Look-ups in named tables: a row name and a column name give one cell, copied from the table.

Table rik
|  | tokod | norifi |
|---|---|---|
| beseve | 501 | 514 |
| ser | 240 | 716 |
| zunate | 592 | 413 |
| kep | 159 | 770 |
| rak | 414 | 590 |
| kivog | 634 | 344 |
| kitofem | 330 | 652 |
| bel | 673 | 229 |
| koz | 675 | 161 |
| dobak | 549 | 463 |

norifi of kivog = 344
norifi of ser = 716
norifi of dobak = 463
norifi of beseve = 514
tokod of ser = 240
norifi of kitofem = 652
tokod of dobak = 549
norifi of zunate = 413
tokod of kivog = 634
tokod of zunate = 592
norifi of rak = 590
norifi of koz = 161
tokod of beseve = 501

potad.tsv
	gug	faz	rarir	vurazut	lika	torotal	sidiz	fiz
fab	93	-686	986	-296	-125	-321	296	-16
bem	-119	379	-965	507	-125	141	-182	31
guk	-76	-686	11	507	-708	-475	296	-204
loz	135	-420	986	-497	70	-167	176	-63

torotal of guk: -475
rarir of fab: 986
fiz of guk: -204
lika of bem: -125
gug of guk: -76
fiz of bem: 31
faz of fab: -686
lika of loz: 70
sidiz of bem: -182
rarir of loz: 986
rarir of guk: 11
vurazut of bem: 507
vurazut of loz: -497
vurazut of guk: 507
vurazut of fab: -296

dos
         seb  fami  segekun  zufi
nibap    -50   -17      -31    -8
nipo     -55    50       -8   -40
tuma     -15   -41        9     2
kor       29    -7       -5    -4
rog      -43    -5      -57   -39
nogute   -23   -43       16     6
numadi    11   -14       25   -18
rufon     -4   -27      -35   -43
mapepo   -31    13       -9   -37
kezoz     14    -4        9   -21
doporok  -36   -16        2    21
mimu     -51    49      -28   -38
lepi     -51    -6      -56   -43

kezoz, seb -> 14
kezoz, segekun -> 9
doporok, zufi -> 21
nipo, segekun -> -8
tuma, zufi -> 2
rufon, segekun -> -35
rog, segekun -> -57
nibap, zufi -> -8
nogute, seb -> -23
nipo, zufi -> -40
kor, segekun -> -5

debero
         buved  gugama
zonik       60     110
laru       165      55
lupob       86      75
sezi       184      61
big         53     137
moda       141      52
gizufin    231     184
kot        128      55
fuz        201      70

gugama of gizufin: 184
buved of big: 53
gugama of sezi: 61
buved of gizufin: 231
gugama of fuz: 70
gugama of laru: 55
buved of zonik: 60
gugama of zonik: 110
gugama of kot: 55
buved of moda: 141
gugama of lupob: 75
gugama of big: 137
buved of lupob: 86

poparuk =
         vela  muv  gasa  zev  mibiv  vezol
gumem      13  156   151  136    161     26
felume     91   97   111  103     99    100
mos       132  104    91  106     78     77
nir        91   96    88   95     98     94
sumodu     86  105    77  126    112    106
rurulo     93   90    88  108     44    105
pizono    216  131    96  114     36     67
gafali     89   99    66  119    100    108
nodivun   104   85    70   98     90     98
taliso     71  120    83   94     62     99

pizono, muv => 131
sumodu, vela => 86
nodivun, gasa => 70
rurulo, zev => 108
taliso, vela => 71
felume, muv => 97
pizono, vela => 216
mos, vela => 132
felume, vezol => 100
gumem, gasa => 151
nodivun, vezol => 98
felume, gasa => 111
pizono, zev => 114
gumem, zev => 136
mos, zev => 106
gumem, mibiv => 161
Row with the largest mibiv: gumem

Table kifed
cols = bekolan, tarame, nete, kanek, levape
ven: [176, 79, 164, 157, 89]
valar: [159, 152, 59, 133, 120]
zuz: [115, 128, 76, 90, 145]
tofi: [167, 126, 82, 126, 83]
tipofu: [139, 116, 147, 163, 115]
foze: [111, 194, 122, 143, 156]
begoka: [22, 1, 140, 28, 234]
masag: [100, 113, 74, 109, 144]
gagep: [89, 100, 154, 121, 199]
piv: [60, 42, 94, 63, 203]

gagep, tarame: 100
begoka, levape: 234
zuz, tarame: 128
gagep, levape: 199
ven, levape: 89
tofi, bekolan: 167
ven, tarame: 79
begoka, bekolan: 22
Row with the largest kanek: tipofu

Table dop
           mab    pid  gitume    pap   veke    kup    nes  mupalil  piluv
gumazon  -1408   2324   -1050    286  -4050    272   -624     1102   -316
baribi   -1746  -1822   -3218   1694   1790  -1218   1025    -5184  -4070
sived      258    948     271   5275  -8499  -3350   3180    -4549  -3984
salogot   -503  -3903     253  -1944  -2014  -2579  -1286    -3072  -2883
ruri     -4087   3521   -1723  -2533  -2832    231    -31      500   2371
boz      -1448   -290   -1576  -2042  -2735     36  -1359     1032  -1170
gilutal  -1772  -2987   -3573    768   3735   -685    105    -7022  -4761
sefoma    3339  -2508    -783  -2839    613  -1465  -1867     2318  -4848
dipeb     -528   -529    -654   1128  -2972  -2635   1213    -2089  -2933
bufozup  -3843  -2283     -72  -1948   -935    684  -2592    -1720    537

sefoma, mupalil: 2318
gilutal, veke: 3735
sefoma, pid: -2508
sefoma, nes: -1867
boz, pid: -290
bufozup, veke: -935
dipeb, pid: -529
baribi, mab: -1746
gumazon, kup: 272
ruri, gitume: -1723
sived, piluv: -3984
salogot, mupalil: -3072
gumazon, nes: -624
gumazon, gitume: -1050
gumazon, mupalil: 1102
sived, kup: -3350
boz, mab: -1448
gumazon, veke: -4050
bufozup, kup: 684

Table dosi
columns: luvan, niz, rof, lov, far, bizad, nuf, guzuv
gik: [47, 56, 67, 34, 46, 58, 28, 41]
neduv: [35, 42, 54, 48, 58, 46, 31, 41]
sof: [75, 45, 57, 46, 51, 59, 47, 59]
pover: [86, 27, 29, 71, 65, 57, 89, 49]
tonenuv: [42, 44, 43, 51, 44, 55, 32, 38]
fop: [82, 38, 58, 51, 62, 80, 32, 42]
kivam: [62, 52, 59, 34, 48, 57, 50, 52]
doz: [18, 62, 18, 10, 43, 28, 62, 41]
dukepi: [11, 42, 40, 73, 40, 39, 27, 25]
govolam: [54, 31, 69, 67, 45, 69, 8, 28]
gav: [34, 70, 42, 20, 50, 42, 48, 48]
padutal: [48, 37, 61, 67, 53, 67, 16, 26]

bizad of tonenuv: 55
far of dukepi: 40
rof of sof: 57
bizad of neduv: 46
luvan of neduv: 35
nuf of sof: 47

liku:
|  | buz | tuno | nagut | benetuk | bilip | puz |
|---|---|---|---|---|---|---|
| sep | -1707 | -1111 | -679 | 87 | -1177 | -2355 |
| muket | -265 | 320 | -2454 | 8 | 6035 | 1080 |
| sumonir | -1306 | -1114 | -306 | -1768 | 843 | 587 |
| muvim | -5195 | 4393 | 712 | 132 | -219 | -370 |

tuno of sumonir: -1114
nagut of muket: -2454
benetuk of sumonir: -1768
benetuk of muket: 8
benetuk of sep: 87
puz of muvim: -370
puz of sumonir: 587
buz of sep: -1707
bilip of muket: 6035
puz of muket: 1080
tuno of sep: -1111
benetuk of muvim: 132
tuno of muket: 320
bilip of muvim: -219
nagut of muvim: 712

dos:
	kavi	pufefes	vizer	luvelu	pur
zoku	2.045	4.875	-4.188	-4.605	2.659
sol	-2.657	7.115	0.882	-0.432	2.189
nuzunes	-2.052	6.870	-0.164	-1.140	-5.840

nuzunes, kavi: -2.052
nuzunes, pufefes: 6.870
zoku, pufefes: 4.875
nuzunes, pur: -5.840
sol, vizer: 0.882
zoku, vizer: -4.188
sol, kavi: -2.657

mil.csv
,kimagi,mas,lar,nufu,gaf,vemopoz,fami,soreb
mavaso,96,100,100,113,146,107,157,222
tam,108,198,198,111,208,192,156,145
kenamu,118,50,50,122,170,61,147,70
mos,97,185,185,108,124,194,174,153
litafe,126,153,153,128,55,139,126,166

What is the kimagi of mos in mil?
97
What is the nufu of mos in mil?
108
What is the nufu of kenamu in mil?
122
What is the mas of mavaso in mil?
100
What is the mas of kenamu in mil?
50
What is the lar of litafe in mil?
153
What is the fami of mos in mil?
174
What is the soreb of kenamu in mil?
70
What is the fami of tam in mil?
156
What is the vemopoz of litafe in mil?
139
What is the vemopoz of kenamu in mil?
61

